(197): [-16  55 -65 -62  66 -16  13  15 -71  61  79  54  29 -10 -69  64]
(37): [  9 -34  13 -53 -75  43  28 -74  54 -46 -61 -66 -62 -27  58  -3]
(8): [-61  37  55  68  64 -12  56  65   7  58 -65 -51  54  20  45 -13]
(49): [-36 -58  49 -77  64 -11 -44 -33 -36 -56 -39 -38  55 -76 -48  75]
(44): [ 11 -72  44  42 -71  47 -49 -54  64   4 -26 -60  72 -22 -20 -16]
(126): [ 20 -23 -38   7 -12  -8 -61 -73  59  65  22 -75  16  25  32  25]
(41): [-36 -58  49 -77  64 -11 -44 -33 -36 -56 -39 -38  55 -76 -48  42]
(125): [ 55  42   9 -34  13 -53 -75  43  28 -74  53 -46 -61 -66 -52   9]
(75): [ 14 -39 -54 -61  38   8   4 -59  -8  13  42 -46  -9  -9   1 -45]
(69): [ 14 -39 -12  55  58 -65  20  56 -51  65  64  54  55  68 -14   0]
common (49) (44): 
[64]
which: [ 55  68  64 -12  56  65   7  58 -65 -51  54  20]
(8)
common (75) (197): 
[13]
which: [  9 -34  13 -53 -75  43  28 -74  53 -46 -61 -66]
(125)

(147): [ 21 -55  45  18 -31]
(17): [  2   8  -7 -13 -40]
(124): [ 83  45  20 -31  30]
(36): [-20   2 -13   1  11]
(119): [ -6   6  -6 -19 -10]
(128): [-14  67  33  22 -55]
(88): [ 21  31  24  12 -24]
(28): [ 30  36  76 -26  36]
which: [-55  45]
(147)
which: [-55  45  18 -31]
(147)
start: [33 22]
(128), 2
which: [ 22 -55]
(128)
start: [ -6   6  -6 -19]
(119), 0

(106): [-40  24 -33  25  19 -49 -39  16  71  58  35  15 -23  37 -43  81 -81  28
 -15 -20 -41  24 -32  47 -35  15   0 -40 -22 -38 -29  23  29 -15   4]
(95): [ -7 -46 -28 -22  29   6  19 -13  65 -40   5 -14  37 -22  34 -36  58 -31
  13 -79  30 -66  30 -45  16   3  15  92 -28  -9 -57 -25 -18  55 -18]
(39): [ 27 -55  32 -33 -51  18  46 -23 -29 -22 -50  60 -19 -53 -27 -62  36 -51
 -14  -9  35  -4  37 -52  18 -37  12  29 -20  62  61 -28 -30 -38  15]
(104): [-28 -15  17 -37 -41 -26 -14   8 -63 -29 -17  31 -35  11 -12  10 -59  40
 -11  -4 -38  36 -34   1 -31  23 -49 -77   6  43  90  11   4  -3  40]
(97): [-49  26 -26  27  14 -35 -34  13  76  56  39  26 -19  28 -42  90 -77  32
 -17 -22 -35  37 -31  53 -29  17  -1 -41 -31 -31 -35  25  21 -12   3]
(117): [ -4  31   2  -9 -54   6 -23 -28  21  88  11  59  -8  84 -63 -11  37 -42
 -33  36 -14  19  80  19  18   8  51  -2 -21  34 -23 -27 -59  -5 -27]
(60): [-60 -12 -57  -3  29 -17 -50  22   5 -64  38 -41  47  22  42  36 -59  27
  13 -68 -69 -32 -37  55 -19  61 -11   3  -7 -29 -28  18  39  46  13]
which: [-22 -35  37 -31]
(97)
which: [-41 -26 -14   8 -63 -29 -17  31 -35]
(104)

(53): [ 47  -1 -47   3]
(62): [-50 -84 -14 -79]
(86): [ 14  43 -50  30]
(50): [ 21   3 -43   8]
(204): [19 56  9 -3]
(174): [ 21  35 -50  13]
(55): [10 12 -8  7]
(108): [ 9 27 20 13]
(4): [30 54 -3  3]
(191): [-82  41 -68 -66]
(154): [ 14  45 -41 -84]
(35): [ 34  40 -58  29]
start: [ 45 -41]
(154), 1
start: [12 -8]
(55), 1
common (108) (174): 
[13]

(81): [-12  10 -88 -88]
(118): [-64 -88 -35 -11]
(68): [-12 -88  -9   3]
start: [-88 -35 -11]
(118), 1
which: [-88 -35 -11]
(118)
common (118) (68): 
[-88]
common (118) (81): 
[-88]
start: [-88  -9]
(68), 1
which: [ 10 -88]
(81)

(116): [-13  29   0  -1  14 -73 -16  14 -28 -24  37 -12   0 -85 -14  -7  31   3
   0  23  -6 -30 -23 -23 -75 -21 -51]
(105): [-12   3   0  36   0   1  10   0   0 -37  20 -20 -14  13 -40   0   0   0
 -20  36  -4 -14 -47   4   2  11   0]
(137): [ -7  31   3   0  23  -6 -32 -60  67   4 -15  82  25  37  46   0   0  -7
   0   0  31   0  18 -10  55  12  32]
(91): [  0 -44 -60  70   4 -15   0 -83   0  37   0 -27   0  20  16 -52   0   0
 -12 -11   0 -33 -18 -15  58   0 -15]
which: [  0 -44 -60  70   4 -15   0 -83   0  37   0 -27   0  20  16 -52   0   0
 -12 -11   0 -33 -18 -15  58   0 -15]
(91)
which: [ -6 -32 -60  67   4 -15]
(137)
start: [ 0 31  0 18]
(137), 19
start: [ -6 -32 -60]
(137), 5
start: [-27   0  20  16]
(91), 11
which: [ -7  31   3   0  23  -6 -30]
(116)

(42): [ 39 -44  11 -91  -8 -48 -91]
(7): [ 60 -72 -92  23 -35 -70  24]
(47): [ 39  -9  11 -34  -8 -48 -91]
(74): [ 23  59 -28  -8  -9 -32  60]
which: [ 39 -44  11 -91  -8 -48 -91]
(42)
which: [ 60 -72 -92  23 -35 -70  24]
(7)
common (42) (74): 
[-8]
which: [ 23  59 -28  -8  -9]
(74)
which: [-34  -8]
(47)
which: [ 23  59 -28  -8  -9 -32  60]
(74)
common (74) (42): 
[-8]

(25): [-32  22  38 -24 -31 -41  20  40 -24 -24  33 -32 -39 -38  37   3 -20  27
  32 -29  28 -39 -10  38  -2   7 -35  40  -9 -23  39 -22  39 -37  20  35
 -10]
(54): [ 27  34  -9  46  38  45   3 -10  33  33  -5  39  44  43  -8  -9  30  -1
  -5  37  -2  44  24 -84  19  12  41 -10  23  32 -10  32  -9  35   3  -7
  24]
(21): [-43  39  55  36 -41 -58  25  60 -41 -41  53 -43 -60 -59  53  12 -33  35
  52 -48  37 -55  -8  59   4  17 -47  60 -19 -38  58 -27  60 -51  25  49
  -8]
(138): [ 39   2  -9  33  38  45   3 -10  33  33  -5  39  44  43  -8  15  30  -1
  -5  37  -2  44  24  -9  19  12  41 -10  23  32 -10  32  -9  42   3  -7
  24]
start: [27 32]
(25), 17
which: [ 27  34  -9  46  38  45   3 -10  33  33  -5  39  44  43  -8  -9  30  -1
  -5  37  -2  44  24 -84  19  12  41 -10  23  32 -10  32  -9  35   3  -7
  24]
(54)
which: [ 39   2  -9  33  38  45   3 -10  33  33  -5  39  44  43  -8  15  30  -1
  -5  37  -2  44  24  -9  19  12  41 -10  23  32 -10  32  -9  42   3  -7
  24]
(138)
start: [ -9 -23  39 -22  39]
(25), 28

(40): [-38  18  36 -16  28  35 -17]
(114): [ 18  36 -17 -16  28  35 -40]
(83): [-38   8  36 -16  28  35 -40]
(112): [-13  -5  17  27 -42 -54 -59]
(139): [-16 -17  28 -16  36  47 -39]
which: [ 18  36 -17 -16  28  35 -40]
(114)
which: [ 18  36 -16]
(40)
start: [ 18  36 -17 -16  28]
(114), 0

(92): [-27  22   1   1  59  13   7 -16 -26]
(27): [-15  80 -27  58 -26  27   9   9 -23]
(64): [ 27  59 -15  23 -27 -33  -7 -36   0]
(72): [ 27  59 -15  23 -27  80  13  16   6]
start: [ 27  59 -15  23 -27 -33  -7 -36]
(64), 0
which: [ 27  59 -15  23 -27  80  13  16   6]
(72)
which: [-15  80 -27  58 -26  27   9   9 -23]
(27)
which: [  9   9 -23]
(27)
which: [ 27  59 -15  23 -27  80]
(72)

